One turning vector, and how many ticks it has turned
The counts run from 0 to 146.
[142 116 127 146 106  94 174 142 150 142 143 140  93 136 105  92 142 156
  79 124 133 151  87 224 137 141 113 104 113  88 170  87  94 142 128 150
  98 130 148 137 133 123 122 143 106 138 110 163 141 110 148  96 149 127
 151 148 121 139 128 141 105 135 157  90 155  93 102 149 134 127 181 152
  67 166 130 174  95] => 54
[135 123 122 176  75 118 131 130 138 148 126 105 122 118 167 152 146  88
 142 105 185  71 119 137  86 125 116  87 212 110 110 117  92 120  96 141
 160 130  96 143  84 147 151 106 126  97 127  87 130 145 140 132 142 122
  76 109 147 124 107  89 150 135 102 139 125 133 136 149 141 117 103  75
 103 128  78 123 113] => 74
[104 124 100 155 101 163 154 137  91  84 160 105 126 169 114 125 147 105
 152 108 148  90 165 121 110  75 119 153 116 107 139 167 134 111 125 104
 173 105 125 157 184 114 109 104 124 160 137  67  96 105 138 142  95 100
  85 114 155  95 162  81 130 118  91 129 106 141 114 122 158 146 107 140
 120 102 154 144 123] => 121
[154 106 109 183 129 124  89 110 140 112 126  93 136 148 140 161 147  84
 146 127 156  87 107 144  99 143 114 117 163 109 119 135  97 114 141 112
 169 153  82 137 113 122 170 105 147 142 131  75  75 136 124 171 130 102
  83 126 158 136 114 111  78 146 112 139 110 146  86 141 178 130 122 103
 122  82 140 176 148] => 34
[153 102 139 164 178 110 106  93 134 143 107  90 118 127 123 149 113 120
  85  89 120 134 105 188 114 168 114 134 129 117 146  76  93 124 149 134
 116 148 121 121  73 107 142 147 117 153 124 131 135 111 176 149 150 138
 115 158 105 190 111 145  63 106 154 143 128 120 135 169 152 105 183 112
 118 118 122 164 153] => 130
[159  85 118 113  65 119 161  90 142 112 169 134 131 188 138 127 162 126
 133 101 120 129 107 156 107  98  71 105 122 108 134 137 141 158 110 136
 104  69 129 153 118 111 122 129 131 121 138 126 139 134 117  99 133  61
 122 118  98 131 149 129  72 147 133 145 137 101 109 174 121 125 134 168
 111 106 112 147  65] => 98
[120 109 101 113  57 140 189 158 125  95 136 166  89 171 121 105 197 130
 143 143 129 120 123 154 126  71 106 107 118 115 117 152 123 137 105 153
 146  78 163 175 173 155 111 146 100 115 124 143 124 139 117 120  96 108
 134  95 157  91 145 142 151 147 122  78 138 132  90 103 112 154 120 131
 113 114 106 142  84] => 69
[ 93 153 120 173  81  91 125 171 155 144 158 141 115 107 116 118 136 139
 118 104 175 136 100 178 146 122 138 116 155  84 145  86 102 128 115 148
 151 150 134 134 143 147 113 112 122 108 121 159 132 120 152  82 156 117
 117 107 153 113 122  92 142 103 117 118 162  91 118 151 158 112 162 121
  32 171 123 137 133] => 66
[162 111 128 101 169 171 127 119  91 118 103 134 143 116 153 128 127 118
 158 143 100 122 124  63 104 130 131 149 146 151  96 159 179 147 118 101
 129 137 117 125 119 134 144 142 142 120 127 109 112 141  95 180 129 124
 104 140 133 132 132 127 144 144 110 149 118 180 141  97  88 129  80 135
 212  66 141  89 145] => 104
[149 161 149 118 193 143 100 148 131 157  77 140 115  75 142 113  84 147
 117 170 114 159 131 113 131 163 176 128 133 138 107 104 128 110 135 125
 128 174 125  99 120 159 153 159 130 108 112 148 123 142 135 170 144 194
 132 171 146 154  82 154 180 123 136 114 141 154 149  82 110 114 112 101
 167 146 137 112 168] => 60
[167 136 119  91 158 147 106 144 132 117  85 171 118 114 132 111 132 131
 151 195  92 152 109  96 141 139 145 102 144 118  91 157 161 121 130 109
 114 142 112 109 135 154 181 153 142  90 110 159 105 167  95 165 137 139
 141 149 158 118  89 166 144 170 144 113 142 168  99  72 104 128 101 141
 168  97 156 129 130] => 64
[ 73 170 120 106 130 134  87 124 126 136 131 107 169 123 143 173 100 110
 173 120 153 117 168  33 156 105 163 165 124 182 119 158 162 123 128 125
 147 118 133 129 118 116 110 103 142 127 152 115 142 131  94 120  97 113
 121  94 124 103 138 109 147 112  93 159  94 147 152 117 142 109  93 104
 140 122 130  84 165] => 4
[193  73 138 129  96 122 139  88 125 125 129 122 114 140 161 144 169 109
 135 110 134 103  94 162  81 135  84  93 181 110  83 110 112 147  85 145
 118 110 103 143  79 133 162 143 122  98 130 125 137 140 130 144 141 103
  91 125 107 159  96 134  85 145 130 149 134 136 123 143 110 114 102 104
 152  72  94 144 103] => 86
[ 95  98 108 131  84 136 144 101 135 144 139 109 181 120 147 135 144  96
 141  96 149  75 130  90 111 120  93 108 137 152 165 165 134 157 154 134
 138 118  93 127 109 108  80  69 152 150 172  93 143 150 105 107 142  81
 138 100 121 108 186 106 107 145  94 154 109 131 161 174 132 137 142 159
 116 132 111  96 116] => 11
[144 107 131 181 155  99  87  98 149 148 102  80 116 140 124 169 127 116
 112 107 148 120  94 175 125 164 124 120 130 115 120  55  72 114 142 150
 153 144 120 154  83 121 155 145 125 149 127 126 115 117 154 150 121 120
 111 130 118 178  95 138  71 111 145 137 121 124 114 154 171 114 164  75
  96 110 122 178 148] => 38
[162 104 124 122 137 140 104 107 114 115 129 118 108 176 136 168 160 139
 148 111 110 151 116 130 106 100 113 151 113 156  74 114 127 133  85 138
 151  92 148 187 106 137 162 173 112 106 123 132 107 114 122 160  89  85
  75 111 109 163  94 130 102 122 143 140 130 146  92 113 127 106  89  72
 162  53 115 145 133] => 97
[158 133 146 129 195 119  91  95 150 146 107 110 138  96 131 139  70 129
 106 127 119 147 118 154 130 199 142 138 133 120 149 121 117 115 161 114
  84 169  97  61  82  99 154 122 151 150 124 134 136 137 141 145 167 168
 150 181 105 178 113 153  89 134 147 152 118 119 157 146 135 120 155 163
 149 158 168 149 145] => 31
[171 108 111 123 168 146 136 161 108 108  81 152  91 133  98  88 159 139
 108 155  89 151  73 175 129 124 124 121 108 106 120 104 120 124 134 122
 161 162 134 146 157 164 158 174 105 118 101 158  74 128 132 174 121 139
 129 151 155 145 104 159 124 140 127  99 151 157  71  89 122 129 138 114
 134  77 134 166 135] => 53
[121 149 120 137  98 118 102 152 157 145 106 125 166 115 146 148 128  86
 155 177 163  82 118  79 128 147 144  71 203 126 121 157 120 110 136 124
 128 154  76 111 106 143 159  76 167  94 139 104 128 187 103 132 145 115
 125 120 160 106 109 146 145 179 107 144 120 147 130 140 145 128 116 120
 129 144 112 104 147] => 63
[179  88 132 165 179 113 145 112 121 123  90 123  98 101 116  94 140 116
  89 112 117 130  75 202 100 172 115 119 138  80 150  85  92 120 161 130
 129 165 105 118 111 127 155 149 112 148  98 131 103 129 160 151 172 143
 128 167 132 174 116 126  97 122 139 112 146 117 114 148 132 116 165 130
 121 119 132 189 136] => 42
[164 110 141 110 165 118 112 137 152 175  75 147 136  50 154  99 120 137
 109 140 124 132  75 136 112 186 124  87 184 127 119  90 129 138 136 125
 119 176 109  84  73 139 139 131 127  97 110 157 145 171 113 126 178 149
 146 147 132 152 106 144 136 143 136 147 151 125 162 137  97 102 152 125
 142 130 109  96 142] => 71
[ 90 143 124 142  69 127 182 163 122 127 148 127  85 142 131 125 138 139
 130 104 167 118 175 152 123  80 155 142 113 138 117 117 103 109  81 166
 143  92 173 162 159 154  89 141  96 122 113 136 147  99 152 117  96 156
 105 102 129 117 124  99 188  96 129  77 126 122 129 119 110 135  99  84
 112 155  92 130 107] => 73
[119 141 129  95 135 148 152 108 117 102 153 114 136 175 118 173 105 134
 143 131 113 128 196 113 130 105 150 165  75 172 134 181 140 111 128 141
  87  70 151 122 144 106 114 148 126 149 136  99 142 106 130 144  72 145
 134 142 102 139 149 155 121 117 147 107  86 146 140 109 113 157  93 144
 201 128 157 134  90] => 120
[129 116 133 109 109 120 123 101 169 146 110 108 159 171 125 181 121 108
 105 146 121 117 133 142 135 154 124  90 107 166 150 143  81 133 155 176
  79  87 118 123  84 103 123 116 145 146 138 141 139 156 114 121 102 126
 177 125  98 159 114 210  78 162 172 111  98 130 140 159 135 141 173 154
 163 164 115 162  92] => 39
[154 107 145 116 166 136 141 107  94 117 128 114  84 138 132 120 123 160
 113  88 104 161 132 167 112 107 119 177  84 145  95  74 134 133  84 129
 118 108 174 144 109 122 130 190  95 128 107 162 147  74 164 144 125 138
  97 148  91 171 108 112 108  97 146 127 148 120 117 122  91 107 118 101
 151  96 116 133 125] => 101
[133 147 149  82 150 119 141 140 133 144 115 153 102 120 132 112  97 161
  92 148 106 174 146 138 144 129 163 129  92 160 117 117 131 128 107 155
  91 109 179 112 124 146 117 188 102 121 107 180 173 116 130 130 126 184
 158 147 103 149 104 169 169 118 155  91 138 131 156  99  72 128 123 127
 171 166 122 110 116] => 72
[151 119 117 189 165 114 138 123 100 124 133  98 125  82 135  93 131 101
 117 102 154 102 105 159 108 165 110 135 164  90 168 111 113 122 151  91
 160 185  84 124 135 125 135 100 134 159 125  85  80 127 153 157 177 126
  94 144 162 128 150  71 112 105  93 137 133 114 123 149 153 132 149 140
  85 101 153 144 156] => 30
[156  96 107 161 152 159 132 140  96  93 104 103 121 128 123 121 150  97
 143 133 132  81 118 133  96 122 110 137 145 114 124 149 117 115 143 111
 182 174 111 143 151 135 147 117 112 160 125  74  74 131 148 180 129 134
  91 134 171 135 144 104 133 112  96 125 120 163 105 116 142 150 105 112
 140  50 130 155 163] => 133
[169  92 120 136 143 108 103 122 139 140 122 151 112 102 143  99 163 123
 126 110 127 146  48 156 110 146 105  93 176  86  99  81 139 152 102 109
 153 165 106 130  99 137 173 140 128  90 111 161 119 138 129 123 177  88
  97 126 133 140 105 111 100 135 135 160 173 115 111 132 122  96 152 122
  91  82 125 127 124] => 82
[ 68 190 119 156 168 140 112 162 125 133 118 104 138 107 102 137  81 131
 137 146 149 131 177  97 164 115 184 167  92 176 142 132 137  94 157 131
 154 151 139 120 158 121 100 116 119 155 136 111 114  99 146 146 106 166
 126 124 146 107 142 120 164  90 115 114 105 140 154 108 148 142 124 110
 122 168 148 108 175] => 136
[196  99 132 159 117 122 148 102 146 100 128 123  99 173 130 142 140  99
 109 143 132 109 114 193  98 149  97  92 158  77 130 153  89 112 125 136
 106 115  88 124 124 124 182 131 132 138 118  95 111 152 140 159 135 126
 111 159 143 145 100 142  75 152 150 117 131 136  95 136 143 145 116 154
 151 114 142 204  87] => 46
[118 145 120 149 181 112  78 112 133 145 132 110 170  66 139 120 106 112
 134 107 134 145 103 103 150 178 134 131 157 126 158 125 149 127 164  93
 144 184  91  96 100  95 145  84 157 148 136 118 125 147 123 118 183 118
 127 137 128 127 142  95  95 124 103 174 132 109 150 155 157  99 161 161
  90 120 164  97 173] => 19
[ 92 147 109 132  64 108 132 143 180 148 139 122 161 147 120 169 135 106
 131 159 163  91 148 110 154 119 144  79 145 134 154 180 102 127 158 164
 113 113 109 133 123 130 102  84 155 123 140 122 135 166  96  94 107 105
 163 108 144  96 133 169 123 149 126 108 109 122 126 155 162 139 155 146
 112 180 116 136  96] => 51
